In the data rows, the value 500 means zero.
Here are some points:
[490 547 591 506 576 554 565 448 484 480 468 454 516 583 480 497 341 437 621 358 542 633 604 476 494 372 424 531]
[452 696 408 442 541 396 527 597 522 436 450 434 567 512 386 490 746 453 704 427 563 364 529 549 640 642 379 505]
[453 380 391 497 447 362 443 491 524 543 563 452 464 635 543 500 570 519 608 603 438 451 610 528 567 616 502 489]
[603 517 523 566 406 638 473 450 691 695 463 556 465 332 538 493 558 425 492 568 589 426 545 533 274 505 547 555]
[481 470 511 495 461 433 461 547 547 480 457 405 627 578 671 390 826 474 537 306 593 420 467 579 396 587 477 566]
[541 623 550 509 403 386 382 435 476 471 354 427 439 347 455 536 359 457 352 569 521 716 491 553 412 368 442 686]
[470 451 308 474 543 458 558 618 439 541 436 527 663 511 430 477 588 566 615 372 528 612 498 467 504 383 447 505]
[595 546 522 700 476 393 557 622 495 512 489 394 522 428 568 497 421 623 528 340 623 330 489 509 640 673 502 540]
[479 465 543 492 504 391 638 294 471 474 529 523 437 392 412 536 436 409 336 627 521 424 409 573 482 362 575 552]
[490 717 598 346 445 553 449 402 555 367 612 342 583 419 373 676 440 333 528 518 594 656 395 562 478 366 399 522]
[620 479 490 443 670 393 586 456 455 535 429 529 456 550 470 465 428 600 522 435 575 524 535 431 570 525 621 420]
[581 321 471 390 441 561 463 503 520 464 470 562 453 577 535 423 715 529 642 538 530 492 312 484 607 476 501 462]
[513 644 573 647 467 439 510 512 447 418 458 351 532 589 570 392 454 520 402 574 581 471 410 460 674 358 519 378]
[673 311 582 423 373 549 477 451 569 509 524 630 433 576 503 523 573 427 539 572 430 474 601 368 451 406 562 382]
[651 385 592 600 442 581 496 368 754 620 457 560 462 530 581 238 483 489 386 498 484 416 640 484 484 537 527 463]
[582 501 598 610 554 350 557 442 242 562 515 561 379 449 461 675 372 459 396 618 494 508 412 497 453 430 373 469]
[483 447 571 481 625 445 422 409 470 465 545 476 419 411 542 499 377 438 505 537 524 472 510 551 398 487 445 455]
[524 672 501 563 551 542 627 297 561 617 507 469 288 488 462 516 368 474 485 568 496 571 549 417 591 346 415 415]
[607 688 494 404 430 437 544 407 370 446 554 342 550 479 454 520 411 468 402 680 382 543 468 657 463 400 518 445]
Then 10 other points, each followed by its number:
[490 376 479 576 662 417 494 482 519 601 556 592 524 641 466 393 609 442 555 387 571 463 595 612 556 519 551 633] 0
[548 466 585 510 463 549 468 510 569 323 503 551 461 515 483 497 662 350 425 603 441 512 549 429 471 446 500 307] 1
[741 587 554 518 432 337 408 448 536 538 500 428 381 457 419 679 278 529 416 467 501 589 482 659 465 445 546 478] 2
[564 404 540 540 517 363 464 394 666 511 315 542 571 504 518 537 609 551 461 399 480 560 407 601 484 310 499 605] 3
[549 502 620 499 597 422 387 495 549 588 456 471 442 459 658 511 495 389 398 579 542 433 474 645 327 479 440 625] 4
[398 548 267 473 661 600 600 581 519 521 543 514 547 563 555 401 707 522 744 407 480 514 429 497 800 525 545 483] 5
[378 724 429 446 516 520 472 566 385 367 550 420 484 608 463 422 541 639 555 411 616 507 616 428 651 470 469 518] 6
[572 614 603 390 374 428 277 471 592 533 505 453 609 499 460 625 464 549 354 577 405 566 501 546 379 501 449 736] 7
[400 477 400 460 574 517 655 576 522 644 565 578 424 540 592 457 355 471 642 466 649 613 661 593 499 574 504 459] 8
[507 653 401 500 487 606 552 302 559 472 650 383 624 303 427 600 312 496 440 434 434 526 428 620 403 457 375 541] 9
Which three of these numbered points are nearest to each point below, looking only along the 6 directions in which the first points spread most? Their numbers follow each, nearest first.
[315 642 360 530 584 639 576 782 420 582 324 447 563 630 615 302 704 669 810 352 528 464 648 469 608 681 618 457] > 5 0 6
[354 519 310 476 615 557 520 566 484 484 576 495 511 551 618 539 626 712 736 526 604 422 446 596 612 543 432 509] > 5 0 6
[281 626 233 470 625 639 407 625 497 522 431 472 587 504 627 423 544 612 670 364 537 363 510 515 648 547 488 539] > 5 6 0
[488 646 414 595 555 463 701 384 382 437 604 387 480 363 460 563 384 578 280 503 433 605 479 507 587 426 518 425] > 2 9 6
[451 552 514 520 607 274 476 512 411 512 708 372 505 436 377 563 343 499 462 537 464 538 369 513 470 270 529 395] > 2 9 3
[268 609 315 426 583 447 598 483 435 459 454 409 769 525 479 453 552 645 650 430 502 541 452 545 653 580 342 563] > 6 5 0
[594 354 430 488 646 587 515 697 489 542 438 594 538 576 603 260 690 513 624 312 555 586 504 466 374 635 553 442] > 0 8 5
[435 408 487 507 515 581 527 536 564 604 429 557 514 621 456 364 588 489 522 473 470 452 669 632 624 657 526 559] > 0 3 8
[348 425 396 468 641 766 518 554 436 534 403 583 559 497 507 450 699 551 745 429 565 471 424 446 430 518 662 424] > 0 5 8
[562 515 479 493 302 637 531 501 664 564 492 534 498 516 577 464 506 374 494 540 407 444 358 436 456 364 561 384] > 1 3 7
[390 673 352 541 554 576 568 579 405 380 652 531 554 499 451 569 446 568 495 455 522 566 415 546 546 566 463 543] > 6 3 8
[384 608 436 301 363 402 333 512 495 318 564 462 533 416 548 623 446 431 505 398 691 448 489 533 407 636 368 657] > 7 3 9
[491 500 629 502 519 287 402 538 616 432 441 234 674 427 533 576 539 598 363 349 575 407 394 603 554 511 445 617] > 4 3 7
[593 310 456 639 399 404 421 577 560 493 418 478 502 520 574 377 436 491 377 482 494 487 345 538 405 466 468 545] > 4 3 0
[482 606 481 528 499 471 336 428 428 500 387 573 653 533 475 478 556 461 437 472 445 573 397 372 392 452 573 544] > 3 7 4
[609 373 597 515 536 602 577 556 488 437 559 563 451 513 420 396 363 495 505 460 555 587 674 428 550 390 445 330] > 8 3 0
[543 380 512 335 364 403 489 486 571 511 437 572 484 566 482 481 550 576 440 510 475 628 454 519 479 535 515 735] > 3 1 0
[383 516 508 595 498 514 607 525 476 491 463 427 568 476 593 469 528 430 462 523 415 579 509 507 453 412 511 555] > 3 2 4
[586 464 378 591 640 628 697 334 509 544 530 333 393 461 544 499 344 359 549 427 480 402 599 462 579 466 521 315] > 8 2 3
[460 721 585 438 489 479 394 464 578 552 436 387 493 427 431 472 392 607 468 543 438 521 382 541 472 478 380 644] > 9 7 2
[543 433 470 329 462 511 467 532 475 472 512 476 450 469 486 569 527 545 534 542 480 529 499 417 446 435 482 643] > 3 1 0
[425 415 371 553 582 657 480 594 670 482 456 524 476 644 672 454 493 433 702 441 497 336 534 663 494 568 628 457] > 0 3 8
[495 504 509 500 602 223 516 381 319 591 665 595 398 580 446 557 364 483 419 447 470 442 359 606 461 479 501 613] > 2 4 3
[473 246 400 619 456 613 488 629 548 352 376 618 410 593 639 288 619 526 616 467 450 535 463 415 454 535 614 207] > 0 1 5
[526 591 572 568 520 476 444 439 439 487 557 418 356 443 524 620 331 452 418 361 389 553 556 464 523 371 441 349] > 2 9 8
[516 404 464 336 479 569 540 461 462 580 585 517 321 410 522 372 573 492 505 578 481 505 473 497 552 429 511 408] > 1 3 0
[478 384 497 345 446 488 557 519 561 505 490 529 518 527 320 606 426 545 435 662 616 449 475 405 445 569 487 607] > 3 1 4
[512 465 513 481 475 478 527 316 523 502 482 635 344 510 496 504 483 360 329 534 464 457 710 559 325 482 477 535] > 4 3 2
[525 580 425 432 500 292 654 416 336 419 727 500 622 499 354 509 468 590 540 417 506 516 313 489 468 620 323 482] > 6 3 2
[393 736 606 372 427 522 512 451 438 626 499 499 636 420 462 668 447 504 432 570 581 561 305 558 658 483 332 574] > 9 2 7
[558 433 537 445 532 573 475 497 491 416 511 538 555 541 541 400 572 599 544 447 591 666 732 316 449 534 520 447] > 8 0 3
[637 384 573 424 599 554 544 502 527 524 555 485 348 516 508 581 640 382 419 467 495 529 547 368 354 497 456 500] > 3 1 0
[466 683 479 368 634 617 425 513 517 474 633 488 560 359 611 691 421 468 441 567 510 531 440 505 470 367 491 503] > 9 7 2
[486 629 523 650 636 413 493 564 580 429 489 312 476 484 514 548 557 573 544 378 485 476 457 544 443 479 532 453] > 6 3 0
[338 538 324 555 490 535 549 548 332 447 349 591 570 549 507 446 549 481 558 503 447 440 575 495 542 634 602 532] > 0 3 8
[434 714 469 550 411 706 421 423 613 316 393 391 474 481 520 545 464 547 440 596 551 485 473 549 507 446 502 620] > 9 7 3
[462 526 561 436 483 527 362 722 397 468 370 523 436 442 412 520 507 520 437 484 421 564 484 584 556 490 478 589] > 3 7 4
[604 427 494 454 520 697 619 417 723 539 453 460 468 570 513 457 341 456 523 366 509 538 549 522 560 500 566 423] > 8 3 1
[493 438 527 527 364 535 508 557 353 554 479 586 477 443 524 583 621 454 422 528 456 434 409 537 497 560 466 726] > 4 3 7
